One turn or mirror swaps these rows in pairs. Which row does each one swap with?
The rows were stretched afterwards, more along some directions than others.
j27: [-1.71  1.77  0.48  2.02 -1.88  1.89 -1.86 -0.10 -1.81 -2.94 -1.07 -0.96
 -0.64 -0.39  0.28 -2.02 -0.61 -1.50 -0.98 -0.43 -0.57 -2.27 -0.62  1.96
  0.98]
j944: [ 1.93  1.12  0.34  2.67 -3.77 -0.41  0.05 -0.74  1.50 -0.85  2.00  1.40
  0.39 -2.50 -0.59 -1.07  0.84  1.01 -3.09 -0.48 -1.50 -2.30  0.74  0.15
 -0.82]
j421: [-0.70  0.37  0.05  0.60 -1.37 -0.04 -0.52 -0.06 -0.28 -0.13 -1.03  0.03
  1.06 -0.19 -0.33 -1.51 -0.49 -0.53 -1.28  0.32 -0.42 -2.16  0.57  1.27
 -0.67]
j280: [ 0.46  0.45 -0.42  0.40 -1.00 -1.39  0.53  0.61  1.74 -0.04  0.62  0.75
  0.78  0.84  0.06 -0.64 -0.10 -0.03 -1.91  0.13 -1.97 -1.05  0.06  1.73
  0.39]
j584: [-1.55  1.04  0.27  0.39 -1.17  0.99 -2.79  0.87 -1.51 -2.92 -1.74  1.02
 -1.31 -1.64 -0.77  0.00 -0.03 -0.07 -0.86 -1.09 -1.72 -0.21 -1.49  0.61
  2.38]
j84: [-0.11  1.50 -0.50  2.60 -2.85 -0.16 -1.15  0.19 -0.28 -2.46  1.68  1.13
  0.16 -1.32 -2.36 -1.64  0.67 -0.12 -2.46 -0.98 -1.60 -2.48 -0.43 -0.64
  0.52]
j627: [ 2.03  0.70  0.88  1.84 -2.01  0.14 -0.60 -1.20  2.60 -0.74 -0.19  1.99
 -0.14 -1.94  0.46 -1.46  0.89  1.45 -2.89  0.66 -0.57 -1.44  2.30 -0.44
 -0.78]
j267: [ 1.85  1.88  2.23  1.39 -3.56  0.68 -2.70  0.36  0.71 -3.39 -1.05  2.67
 -1.43 -1.98  0.69 -1.61 -0.68  0.09 -2.96  0.13 -0.73 -2.24  1.90  0.85
  0.36]
j424: [ 0.94  1.62  0.99  1.69 -2.33  0.01 -2.68 -1.01 -0.03 -2.94 -0.61  0.67
 -1.57 -1.12  1.03 -1.96  1.07  0.20 -1.84 -0.52  0.43 -0.64  0.60  0.36
 -1.06]
j990: [ 0.45  0.63  0.13  0.35 -3.77  0.93 -1.75  2.23 -1.08 -2.50 -0.72  2.55
 -1.11 -1.81  0.84 -0.20 -1.51  0.93 -1.96  0.55 -0.05 -0.50  1.60  1.33
  1.19]
j67: [ 0.29  0.93  0.24  0.81 -2.29  0.12 -0.90  0.64  1.47 -2.95  1.04  0.40
 -0.06 -1.58 -2.09  0.84  0.21  1.51 -1.84 -2.03 -1.01 -0.22 -0.44  0.20
  0.87]
j448: [ 0.93  2.27  0.88  3.54 -3.03 -0.54  0.41 -1.38  1.84 -1.36  2.05  0.61
 -0.01 -0.87 -1.32 -2.10  0.64  1.21 -3.68 -0.20 -2.43 -3.08 -0.24 -0.39
 -0.65]
j825: [-2.08  0.19 -0.82  1.00 -2.04  3.33 -2.22  1.51 -1.86 -3.31 -1.27 -0.39
  0.25 -1.10 -1.24 -1.47  0.10  0.22  0.06 -1.34  0.45  0.11 -1.57  0.95
  1.73]
j348: [ 0.27  0.25 -0.78  0.40 -0.07 -0.05 -1.49 -0.07  0.91 -1.41 -0.25  0.09
 -1.35 -1.20  0.53 -0.15 -0.49  0.42 -1.54 -0.19  0.98 -0.12  0.01  0.45
  1.18]
j55: [-0.10  0.76  1.69  1.39 -1.75  0.86 -2.10 -0.50  0.25 -2.50 -0.87  1.64
  0.20 -2.29 -0.75 -0.27  0.08  0.07 -1.90 -0.82 -1.00 -0.80 -0.07 -0.96
  1.41]
j854: [-0.60  0.53  0.04  1.89 -2.08  2.25 -1.26 -0.27  0.29 -1.67 -1.40  1.58
 -0.38 -0.60  0.83 -1.76  1.23  0.23 -2.01  0.30 -1.14 -0.88 -0.14  1.13
  0.23]
j458: [-0.02 -0.07 -1.37 -0.18 -1.17  0.69 -0.15  1.16  0.63 -1.56  0.18 -0.38
  1.07 -0.95 -1.19 -0.86  0.82  1.64 -1.08  0.79  0.14  1.06  0.32  1.60
  0.72]
j504: [ 0.80  2.02  0.49  1.68 -2.30  2.01 -2.89  0.54 -0.74 -3.25  0.02  0.80
 -1.86 -1.68  1.09 -1.80 -0.48  1.54 -3.14  0.45  0.09 -1.04  0.07  1.06
  0.60]
j747: [ 0.41  1.76 -0.47  1.49 -2.25 -0.28 -1.26 -0.69  2.19 -3.36  0.04  1.76
 -1.68 -1.63 -0.67 -1.17  1.01  0.48 -3.06 -0.45 -0.85 -2.58  0.15  0.32
  0.84]
j756: [ 0.37  0.41  1.47  1.45 -3.71 -1.26 -2.34  1.46  2.41 -0.32 -1.09  2.35
 -1.02 -0.98 -1.29  0.33 -1.10 -0.56 -0.93 -0.66 -1.40 -1.62  0.96 -0.81
  0.78]
j499: [-0.45  2.12 -0.22  1.80 -0.92  1.33 -1.35 -0.59  1.16 -3.81 -0.32 -0.68
 -0.80 -0.91 -1.08  0.44  0.94  1.12 -2.05 -2.28 -0.04  0.45 -1.29  0.68
  1.27]
j764: [-0.95  0.74 -0.26  1.67 -1.97  0.57 -0.07  0.45 -0.53 -2.65 -1.15  2.07
  0.06 -1.18 -0.02 -1.54  0.50  0.41 -1.17 -0.25 -1.53 -0.97  0.55  0.33
  0.86]
j162: [ 1.50 -0.85 -0.02  1.48 -1.32 -0.47  0.79 -0.58  1.97  0.54  0.67  1.60
  0.45 -0.79  0.69 -0.85  0.74  1.01 -2.36  0.48 -0.47 -0.15  1.36 -0.05
 -0.45]
j629: [ 0.42  1.80  0.21  1.44 -2.40  1.32 -2.91  0.55  0.23 -1.95 -0.56  0.39
 -1.79 -2.00  0.27 -0.24 -1.06  0.32 -1.52 -0.55 -0.26 -1.72 -0.63  0.55
  1.08]
j696: [ 1.31  1.10 -0.31 -0.14 -1.62 -0.64 -1.74  1.21  0.49 -0.57  0.27 -0.68
  0.66 -1.38 -0.40 -0.87  0.66  0.98 -0.97 -0.40  0.34 -1.18  1.73  1.86
 -0.60]
j694: [-0.97 -0.06  0.68  0.30 -0.73  1.56 -2.41  1.88  0.08 -2.38 -1.62 -0.27
 -1.33 -0.15 -0.66  1.97 -0.76  0.74 -0.29 -1.76 -0.18  1.59 -0.32  0.61
  2.10]
j98: [ 1.39  0.79  1.60 -0.33 -1.85 -0.25 -2.84  0.23  0.44 -1.52 -1.38  1.16
 -1.77 -1.11  1.08  0.19 -0.77  0.73 -2.34  0.22  0.33 -1.19  1.92  0.65
 -0.83]
j278: [-0.11  0.06  1.02 -0.18 -2.30 -0.03 -2.24  2.41 -0.87 -0.08 -0.69  1.64
 -1.27  0.44  1.08 -0.36 -0.32  1.08 -1.29  0.24 -0.09 -0.66  0.98  0.58
  0.75]
j264: [-1.22  2.08 -0.32  1.18 -0.51  0.29 -1.87  1.18 -1.40 -1.62 -0.20 -1.40
  0.50 -1.79  0.20 -0.68 -0.86  0.33  0.05 -1.10  0.75  0.60  0.63  2.38
 -0.27]
j32: [ 0.31  0.42  1.41  1.19 -1.35 -1.15 -0.34  0.64  0.53 -1.16  0.46  0.27
 -0.44 -0.50  0.74 -0.53  0.76  1.19 -1.99  0.09 -1.47 -1.04  2.20  1.21
 -0.10]
j671: [-2.08  0.03 -1.09  0.63 -0.22  2.55 -1.17  1.29 -1.87 -3.39 -1.60  0.16
 -0.41 -0.66  1.41 -0.87 -1.03 -0.23 -0.47  0.32  1.08 -0.62  0.45  0.77
  2.61]
j413: [-1.50  2.28  1.53  0.43 -0.23  0.52 -3.77  0.93 -1.00 -2.49 -2.36 -0.45
  0.15 -1.93 -0.26 -1.21 -1.08 -0.25 -0.36 -0.65 -0.32 -0.49 -0.39  1.92
  1.36]
j707: [-0.35 -0.42 -1.29  1.38 -2.22  2.81 -0.81  1.29 -0.01 -2.58 -0.90  1.45
  0.04 -0.36 -0.95 -2.11  1.78  0.78 -2.06 -0.53 -0.21 -0.33 -0.53  0.77
  2.33]
j123: [ 1.67  0.18  1.58  0.47 -2.51 -2.09 -1.68  2.05  2.04  0.89  0.92  1.69
 -1.31 -0.92 -1.55  0.73  0.05  1.06 -2.01 -0.72 -2.65 -1.13  1.40 -0.11
  0.75]
j548: [-0.08 -1.42 -0.69 -0.35 -2.10  0.78 -2.95  2.27  0.21 -3.17 -0.94  0.40
 -1.61 -1.64 -1.05  0.86  0.75  0.49 -0.98 -1.15  1.01  1.02  1.21  0.59
  1.15]
j102: [-0.52  0.96 -1.06  0.61  0.39  0.72 -1.15 -0.54  0.58 -1.49  0.02 -1.30
 -0.79 -1.10  0.51 -0.18 -0.11  0.53 -1.63  0.02  0.26 -0.79  0.10  1.34
  1.01]
j76: [ 1.14  1.67  1.94  0.34 -1.03 -1.90 -1.87  1.22  2.74  0.19  0.33  0.00
 -0.37 -0.58 -0.29  1.97 -1.18  0.61 -1.46 -0.59 -1.46 -0.60  2.18  0.55
 -0.40]
j941: [ 1.54  0.68  1.37  1.31 -2.16 -0.95 -0.26 -1.45  3.25 -0.62 -0.15  0.83
  0.26 -1.09 -0.87 -0.03  0.94  0.99 -2.37 -0.52 -0.33 -1.04  1.19 -0.10
 -1.00]
j352: [-0.31  3.12  1.22  1.10 -0.82 -0.74 -1.82 -0.27 -0.64 -2.73  0.93  0.43
  1.83 -3.59 -0.84 -1.21 -0.33  0.46 -1.29 -1.23 -1.30 -1.92 -0.10  1.18
 -0.19]
j911: [-0.67  1.70  0.60  1.36 -1.78 -1.96 -0.85 -1.66  1.77 -0.69 -0.72  0.82
 -0.29 -1.61 -0.55 -0.22 -0.19 -0.82 -0.47 -0.58 -1.65 -1.80  0.00  0.11
 -0.77]
j279: [ 0.84  1.86  1.23  1.72 -2.33  1.46 -2.11  1.13 -0.58 -2.62  0.59 -0.27
 -1.46 -0.51  1.38 -1.44 -0.46  1.22 -1.61  0.70 -0.84 -0.13  1.95  0.45
 -0.75]
j976: [-1.28 -0.33 -1.31  0.84 -1.74  1.68 -1.38  1.69 -1.25 -3.47 -0.72  0.51
  1.18 -1.89 -2.14 -1.58  0.46  0.04 -0.64 -1.37  1.01  0.24 -0.14  1.15
  2.11]
j181: [-1.10  1.88  0.82  0.87 -1.45 -2.01 -0.54  0.01 -0.18  0.18  1.34 -0.48
  1.66 -0.53 -1.42 -0.02  0.10  0.37 -1.34 -1.53 -1.18 -0.96 -0.93  1.08
 -0.39]
j402: [-0.90 -0.48 -1.21  0.19 -2.26  0.49 -2.32  2.19 -1.69 -2.08  0.31  0.05
 -0.43 -1.77  0.51  0.05 -0.46 -0.37 -0.88 -0.50  1.20  0.63  0.91  2.37
  1.08]
j670: [ 0.69  0.89  0.73  0.58 -1.43 -0.24 -1.40 -0.34  1.93 -1.73  0.21 -1.03
 -1.18 -0.80 -1.33  1.04  1.14  2.10 -1.40 -0.36 -0.56  1.18  0.04 -0.03
 -0.10]
j739: [-1.78 -0.13 -0.59  1.73 -1.28  0.91 -0.02  0.66  0.20 -0.92 -0.84  0.72
 -0.02 -0.99 -0.04 -0.80  0.65  0.64 -1.08  0.26 -1.46 -0.39 -0.80  0.99
  1.30]
j813: [-1.43 -0.18 -0.64  0.25 -1.10  0.73 -1.70  1.96  1.36 -1.82 -2.14  0.14
  1.24 -1.08 -1.98  0.55 -0.82 -0.41  0.24 -1.30  0.00  0.73  0.03  1.04
  1.00]
j151: [-0.43  0.78 -0.05  0.63 -1.66  0.72 -2.94  1.70 -1.23 -1.65 -0.49 -0.37
  0.22 -1.77  0.00 -1.69 -0.04 -0.41 -0.60  0.09  1.15 -0.78  1.85  1.39
  0.13]
j562: [ 0.50  1.60  0.64  1.42 -1.83  1.73 -2.95  1.77 -0.29 -2.57 -0.86  1.85
 -1.38 -0.62  0.93  0.31 -1.43  0.92 -1.75 -0.11 -0.60 -0.05  0.86  0.16
  0.55]
j434: [-0.82 -0.78 -1.30 -0.83 -0.44  2.10 -1.90  1.26 -0.83 -1.59 -1.52 -0.79
 -0.67 -0.33  0.88 -0.49  0.01  0.24 -0.88  0.44  1.90  0.29  0.14  2.43
  1.59]
j397: [ 0.60  0.69  0.57  1.06 -2.46 -0.40 -2.16  0.38  1.41 -2.77 -0.40  2.46
 -1.85 -3.17 -0.64 -0.33  0.95  1.49 -2.71 -0.25 -0.87 -0.70  0.07 -0.12
  1.38]
j896: [ 0.57  3.50  0.81  1.62 -2.04 -1.21 -1.55  0.12  1.09 -2.66  2.05 -0.62
  0.61 -1.96 -2.37 -1.55 -0.76  0.26 -2.11 -0.67 -2.16 -1.84 -0.08  0.31
  0.02]
j196: [-1.67  1.18  0.80  2.00 -3.97  0.53 -2.21  0.22 -1.50 -1.54 -0.66  0.38
 -1.07 -1.28 -2.18 -0.81 -0.37 -0.86 -0.96 -0.98 -1.79 -2.12 -1.68 -0.31
  1.39]
j979: [ 0.45 -1.41 -0.68 -0.86 -2.34 -0.01 -1.43  1.49 -0.22 -0.53 -0.84  2.78
 -1.32 -1.31  1.78 -0.70  0.14  0.04 -1.19  1.46 -0.64 -0.59  1.84  1.50
  0.74]
j752: [-0.72  1.10  1.99  1.13 -0.97  0.77 -1.99  1.11 -0.77 -0.90 -0.61  0.46
 -1.12 -0.42  1.10 -0.18 -0.46  0.59 -0.41 -0.15 -2.32 -1.88  0.38  0.03
  0.46]
j961: [ 1.32  2.30  1.68  0.49 -0.76 -1.65 -1.71 -0.33  2.06  0.68  0.48 -2.06
  0.71 -0.79 -0.68  1.86  0.25  1.24 -0.85 -1.72 -1.36 -0.10  0.65  1.42
 -1.73]
j551: [ 0.73  2.31  1.55 -0.04 -1.52 -2.15 -1.16 -1.06  0.88  0.07  1.33 -0.66
 -0.10 -1.11 -0.58  0.83  0.73  0.96 -0.48 -0.35 -2.48  0.29 -0.22 -0.24
 -1.81]
j792: [ 0.46  0.96 -0.86 -0.87 -1.49 -1.46  0.42  1.12  0.40 -0.04  1.06  0.58
  0.72 -0.44  0.24 -1.00  0.11  0.86 -0.27  1.36 -1.48 -0.57  1.17  0.82
 -0.55]

Swapped with j76: j151
Swapped with j854: j747
Swapped with j27: j267
Swapped with j752: j352
Swapped with j671: j55
Swapped with j627: j102
Swapped with j504: j448
Swapped with j764: j584
Swapped with j756: j402
Swapped with j32: j413
Swapped with j280: j424
Swapped with j196: j990
Swapped with j941: j434
Swapped with j629: j944
Swapped with j813: j548

